[115 149 115 143 149 104 116 120 122  87  79 175 114 109 139 129 124 139
 182  71 117 171  86 119 132  69  97 151 123 144 138 122 132 161 101 104
 128 128] : j64
[107  92 145 145 127 136 106 149 133 111 167 111 200 135 100 117 102 142
  94 173 141 119 123 113 113 137 108 128 126 124 149 154 132 148 174 143
 128 134] : j464
[107  92 145 145 127 151 106 149 133 111 167 111 200 135 100 165 102 142
  94 173 141 119 136 113 113 137 108 128 126 127 149 154 132 148 174 143
 128 134] : j807
[153 136 128  73 113 102 123 135 136 115 127 122 136 136 125 168 176 130
 137 114 109  72 106  84 158  42 110 132 153 143 112  92 185 148 136 137
 146 117] : j588
which: [107  92 145 145 127 136 106 149 133 111 167 111 200 135 100 117 102 142
  94 173 141 119 123 113 113 137 108 128 126 124 149 154 132 148 174 143
 128 134]
j464
which: [153 136 128  73 113 102 123 135 136 115 127 122 136 136 125 168 176 130
 137 114 109  72 106  84 158  42 110 132 153 143 112  92 185 148 136 137
 146 117]
j588
which: [107  92 145 145 127 151 106 149 133 111 167 111 200 135 100 165 102 142
  94 173 141 119 136 113 113 137 108 128 126 127 149 154 132 148 174 143
 128 134]
j807

[120  56 173 181  64 170 118 202 169 159 109  66] : j643
[ 69  49 189 119  58 125 103 151 161 136 135 101] : j464
[ 39  33 100  95 111 159  40  81 139 113  81  40] : j757
[173  49 102 182  58 125 103 151 161 136 135   6] : j588
[ 77  58 169  54 163 115 120  29 168 151 144  69] : j282
common j643 j588: 
[173]
which: [173  49 102 182  58 125 103 151 161 136 135   6]
j588
which: [120  56 173 181  64 170 118 202 169 159 109  66]
j643
common j643 j757: 
[159]
common j757 j643: 
[159]

[202 120 148 127 246 110] = j84
[161 145 163 180 171 138] = j652
[ 49 186 150 173  60 148] = j143
[161 145 170 180 136  90] = j643
[123 132 125 171 219  90] = j135
[172 149 123  64 192 165] = j807
[111 195 134 160 131 151] = j464
[132  58  86 126  74 101] = j757
[131 155  97  64 155  89] = j64
[155 156 124 121 120 126] = j537
common j84 j537: 
[120]
common j135 j757: 
[132]
common j135 j643: 
[90]
common j135 j652: 
[171]

[135 120  80 116 145 149 183 128  87 112 154 125 210 190 178 193 142 124
 172 109  57  86  92 112 141 123  80 127  78] -> j135
[ 98 121 180 113 124 112  49 151 138 157 102 125  35 121 102 126  83 112
 118 114 199 214 114 160  66 115 123 131 171] -> j652
[135 120  80 116 145 149 191 128  87 112 154 125 210 190 178 193 142 106
 135  75 184 127  66 171  56 105  59 185 152] -> j143
[121 115  66 164 130 171 204 143 125 137 138 161 183 122 162  73 162 128
 141 108  92  49  87 127 158 150  83 181  86] -> j537
[ 94 136 116 156 110 131 104 131 174 144  98 149  54  57 152  17 125 137
  92 152 189 117 151 143 110 134 160 176 182] -> j282
which: [ 98 121 180 113 124 112  49 151 138 157 102 125  35 121 102 126  83 112
 118 114 199 214 114 160  66 115 123 131 171]
j652
which: [135 120  80 116 145 149 191 128  87 112 154 125 210 190 178 193 142 106
 135  75 184 127  66 171  56 105  59 185 152]
j143
which: [135 120  80 116 145 149 183 128  87 112 154 125 210 190 178 193 142 124
 172 109  57  86  92 112 141 123  80 127  78]
j135

[217 177  77  38 108 165 106 112  87 125 111 113] -> j464
[159 168 150 173 169 236 244 130 164 186 132 115] -> j84
[201 166 112 112 138 159 201 103 170 164 132 129] -> j64
[ 97 177 174 199 173 205 212 150 122 175 175 165] -> j282
[151  64 102 105  98 131 111 158  96 109 139  48] -> j652
[244  87  54  19  94  63  99  84 146  97 123  86] -> j757
common j464 j652: 
[111]
common j464 j757: 
[87]
common j282 j757: 
[97]
common j652 j464: 
[111]
common j757 j464: 
[87]
common j64 j464: 
[112]

[104 143 141 106 138 143 116 126 133 155 161 141 126 135 110] -> j643
[105 146 137 107 136 137 126 111 134 145 161 145 132 125 128] -> j757
[158 116 112 130 155 136 129 120 104 106 108 128 132 146 143] -> j464
[149 144  86 153 116 132 132 103 171  81  98  74  99 149 132] -> j652
[ 75 134 191  82 121 113 114 121 104 189 180 171 138 106  98] -> j64
[164 103  70 153 157 157 127 133 118  85  75 107 107 157 144] -> j537
[150  99 119  96 173 140 127 127  72 120 103 162 116 167 124] -> j807
[112 105 153 112 130 127 125 128  86 168 149 158 104 106 123] -> j135
[113 104 205  56 197 140 101 118 112 213  98 222 151 162  90] -> j143
common j643 j807: 
[116]
common j652 j757: 
[132]
which: [105 146 137 107 136 137 126 111 134 145 161 145 132 125 128]
j757

[180  45  93  95 114  75 208  74  79 117]  j643
[180  45  93  95 114  75 208  74  79  96]  j64
[180 118  75  95 114  75 208  74  74 117]  j143
which: [180  45  93  95 114  75 208  74  79 117]
j643

[  1 124 121  85 228 121] = j464
[ 45  56 174 157 122 195] = j135
[ 45  94 160 123 236 122] = j143
[115  78  50 121 217  46] = j282
common j282 j464: 
[121]
which: [ 45  56 174 157 122 195]
j135
common j464 j282: 
[121]

[226 185 152 143 120 117  95  95  78  98  89 119 148 129  92  87 210 135
 174 120 152 117 120 128 161 191 134 191  89 124] : j537
[125 161 128  92 133 128  99 160  72 114 123 161 138  98 108 137 197  90
 189  94  91 131 155 130 157 227 131 186  90 157] : j64
[122 160 148 132 119 117 113 140 112 110  98 105 139 142 107  91 165 151
 140 129 149 120 108 127 116 136 133 154 112 111] : j588
[121 181 149 145 122 118  95 148  75  99  95 127 146 122  95  96 211 126
 179 118 148 121 126 129 133 201 134 191  87 132] : j652
[124 163 130 148 132 128  98 145  72 110 120 159 225  99 108 135 200  95
 188 111 130 130 152 128 157 226 131 187  89 156] : j643
which: [121 181 149 145 122 118  95 148  75  99  95 127 146 122  95  96 211 126
 179 118 148 121 126 129 133 201 134 191  87 132]
j652
which: [124 163 130 148 132 128  98 145  72 110 120 159 225  99 108 135 200  95
 188 111 130 130 152 128 157 226 131 187  89 156]
j643
which: [226 185 152 143 120 117  95  95  78  98  89 119 148 129  92  87 210 135
 174 120 152 117 120 128 161 191 134 191  89 124]
j537

[ 52 113 117 208 112 155] = j588
[204 106   3 200 178  53] = j282
[ 52 207 117 208  12 155] = j757
[208  89  67 160  55 130] = j652
[ 52 113 117  52  76  92] = j807
[203 126 136 104 203 144] = j537
common j588 j652: 
[208]
which: [204 106   3 200 178  53]
j282

[121  36 143 132 151 166 135 133 109 210  53 119  50 153 134 140 100 183
 161 126 120 181  65 145]  j64
[ 68 142 112 178 153 131 102 130 126  87 138 172 135 141  99 120 130 119
 106 143 131 145 156  74]  j282
[114 140 134 109 103 169 103 187 157 121 202 177 119 230  82 126 132 171
 168 174 109 153 151 134]  j757
[183 103 180 132  71 112 107  93 116 159 165  32 142  61 156 119  99 121
 130  81 162 123 182 118]  j135
[183 103 180 132  71 112 107  93 116 159  99  32 142  61 108  96  99 121
 130  81 162 123 147 171]  j807
[183  72 146 145 137 170 109 164  80 105 158  74  92 121 102 134 165 112
 103 190 172 119 143 109]  j464
[155 136 116 139  94 118 162 146 131 102 136 171 147 127  99 145 156 137
 163 129 115 143 160 162]  j588
which: [183  72 146 145 137 170 109 164  80 105 158  74  92 121 102 134 165 112
 103 190 172 119 143 109]
j464
which: [183 103 180 132  71 112 107  93 116 159 165  32 142  61 156 119  99 121
 130  81 162 123 182 118]
j135
which: [ 68 142 112 178 153 131 102 130 126  87 138 172 135 141  99 120 130 119
 106 143 131 145 156  74]
j282
which: [183 103 180 132  71 112 107  93 116 159  99  32 142  61 108  96  99 121
 130  81 162 123 147 171]
j807
which: [121  36 143 132 151 166 135 133 109 210  53 119  50 153 134 140 100 183
 161 126 120 181  65 145]
j64

[ 62 183 174  91 120 116 159 166 123  68 128 155  68 212  61 108 151  44
 131 180 118 162  90 125  78 181 121 139] = j757
[170 183 174  91 171 116 159 166 123  68 128 155  68 212  61 108 151  44
 131 180 118 162  90 125  78 181 121 139] = j84
[153 133 116  81 128 151 151 200 147 121 128  87  95 182 118  60 177  58
 134 181 131 142  95 139  94 188 105  70] = j135
[129 171 146 175 129 172 126 140 114  96 128 170 136 107 129 173 108 122
 108 144  98 125 136 113 103 110  82 172] = j643
[ 71  87  98  80 118  68 168 176 128 142 128  35 111 123 179  56 134 115
 112 184 156 108 139 106 145 198  96  59] = j588
[ 82  87  77 117 129 137 145 183 139 160 128  45 115  93 199  74 141 132
 130 131 140 100 142 144 141 162  77  60] = j282
which: [ 71  87  98  80 118  68 168 176 128 142 128  35 111 123 179  56 134 115
 112 184 156 108 139 106 145 198  96  59]
j588
which: [153 133 116  81 128 151 151 200 147 121 128  87  95 182 118  60 177  58
 134 181 131 142  95 139  94 188 105  70]
j135
common j135 j643: 
[128]
common j643 j135: 
[128]

[205 141  79  52  66  96 118 108  82  63  71 103 145 183 204 216 217 206
 172 119  62  34  48  63 138  78 122 149 138  94 183] -> j537
[205 141  79  52  66  96 118 108  82  63  71 171 145 183 204 216 217 206
 172 119  62  34  48  95 138  78 122 149 138  94  46] -> j588
[205 141  79  52  66  96 118 108  82  63  71 103 145 183 204 216 217 206
 172 119  62 172  48  95 138 149 113  57  31  55 140] -> j84
which: [205 141  79  52  66  96 118 108  82  63  71 171 145 183 204 216 217 206
 172 119  62  34  48  95 138  78 122 149 138  94  46]
j588
which: [205 141  79  52  66  96 118 108  82  63  71 103 145 183 204 216 217 206
 172 119  62  34  48  63 138  78 122 149 138  94 183]
j537

[135 102 156 130 131 138 130 131 118 162 133 112 228 119]  j464
[128 140 120 185 148 130 102  90 121 129 163 162 178  91]  j757
[ 72 130 101 117 101  63 113 108 134 119  59  98 167  94]  j643
common j757 j643: 
[130]
which: [ 72 130 101 117 101  63 113 108 134 119  59  98 167  94]
j643

[144 131  15  58 198 109 152 164 120 125 132 104 156 115 229 117 158 213
 125 134 109 126 122]  j757
[ 30 129 117 164  81 177  51 139 117 129 125 151 193 152 145 132 135  16
  89 133 127  62 147]  j135
[ 86 124 128 146 134  97 127 138 129 110 152 162  73 133 158 150 157  76
 102 144 122 129 123]  j588
which: [ 86 124 128 146 134  97 127 138 129 110 152 162  73 133 158 150 157  76
 102 144 122 129 123]
j588
which: [ 30 129 117 164  81 177  51 139 117 129 125 151 193 152 145 132 135  16
  89 133 127  62 147]
j135
which: [144 131  15  58 198 109 152 164 120 125 132 104 156 115 229 117 158 213
 125 134 109 126 122]
j757

[ 39 128 182  27 125 187 192 178 131   8 179 130 181 198 162 193 112  77
  48 113 204 128  65  57   4 197 154  22  76 134 102]  j757
[206  25  27 133 163  66 210 200  11 155 153  11  29 195 159 206 131 229
 190 235 201  37 229 229 155 159  71 173 235 228  16]  j282
[124 122 229 121 133 130 135 137 130 126 132 122 135 137 130 124 119 119
 126 119 132 109 116 116 118 124 137 124 119 124 127]  j84
[208  39  28 204 166  49 197 190  18 149 132  28  28 178 127 124 240 233
 179 240 187  42 225 221 158 135  67 169 227 226  24]  j588
[127 124 131 124 129 130 129 135 129 127 134 128 130 130 131 130 124 126
 128 126 128 136 124 121 128 129 141 130 120 127 126]  j135
[181  75  58 170 147  63 162 158  57 139 110  71  56 146 105 171 204 199
 158 200 154  78 190 185 152 118  72 151 182 182  63]  j537
[ 70 136 149  69  52 146 155 137 135  46 134 132 149 155 125 163 129  99
 228 123 165 109  94  91  48 154 110  50 110 130 111]  j143
common j135 j282: 
[131]
which: [208  39  28 204 166  49 197 190  18 149 132  28  28 178 127 124 240 233
 179 240 187  42 225 221 158 135  67 169 227 226  24]
j588
which: [206  25  27 133 163  66 210 200  11 155 153  11  29 195 159 206 131 229
 190 235 201  37 229 229 155 159  71 173 235 228  16]
j282
common j84 j757: 
[130]
which: [ 39 128 182  27 125 187 192 178 131   8 179 130 181 198 162 193 112  77
  48 113 204 128  65  57   4 197 154  22  76 134 102]
j757

[113  58 176 108] = j64
[ 84 194  36  85] = j282
[ 43 123  60 208] = j757
[134 134 208 188] = j84
[212 183  72 169] = j537
[ 86  63 189 178] = j588
[133 217 149  84] = j643
[ 98 203 123 199] = j135
common j757 j135: 
[123]
common j282 j643: 
[84]
common j643 j282: 
[84]

[128 117 117 110 125 120 128 113 128 131 111 127 122 116 137 118 125 136
 109 133 136 124 118 136 117 135] = j143
[128 137 122 214 116 120 128 113 128  50 111 127 122 136 137 118 125 136
 109 133 136 124 118 136 117 135] = j464
[128 117 122 110 125 127 128 113 128 131 128 127 122 116 137 117 125 136
 109 123 136 124 118 136 117 121] = j643
which: [128 137 122 214 116 120 128 113 128  50 111 127 122 136 137 118 125 136
 109 133 136 124 118 136 117 135]
j464
which: [128 117 117 110 125 120 128 113 128 131 111 127 122 116 137 118 125 136
 109 133 136 124 118 136 117 135]
j143
which: [128 117 122 110 125 127 128 113 128 131 128 127 122 116 137 117 125 136
 109 123 136 124 118 136 117 121]
j643

[221 175 160  36 178 134]  j643
[226 189 175  40 165 129]  j282
[208 241 193 163 182 133]  j588
[223 186 163  38 164 128]  j652
[221 175 160  36 156 134]  j807
[204 228 176 134 130  66]  j464
[234 213 193  46 179 134]  j143
[229  39 180  43 170 115]  j537
[197  93 190  93 177  94]  j757
[195  38 181  95 174  62]  j135
[202 242 190 164  94  93]  j64
common j807 j464: 
[134]
common j64 j652: 
[164]
common j807 j282: 
[175]
common j807 j143: 
[134]
common j464 j143: 
[134]
common j652 j135: 
[38]
common j652 j588: 
[163]

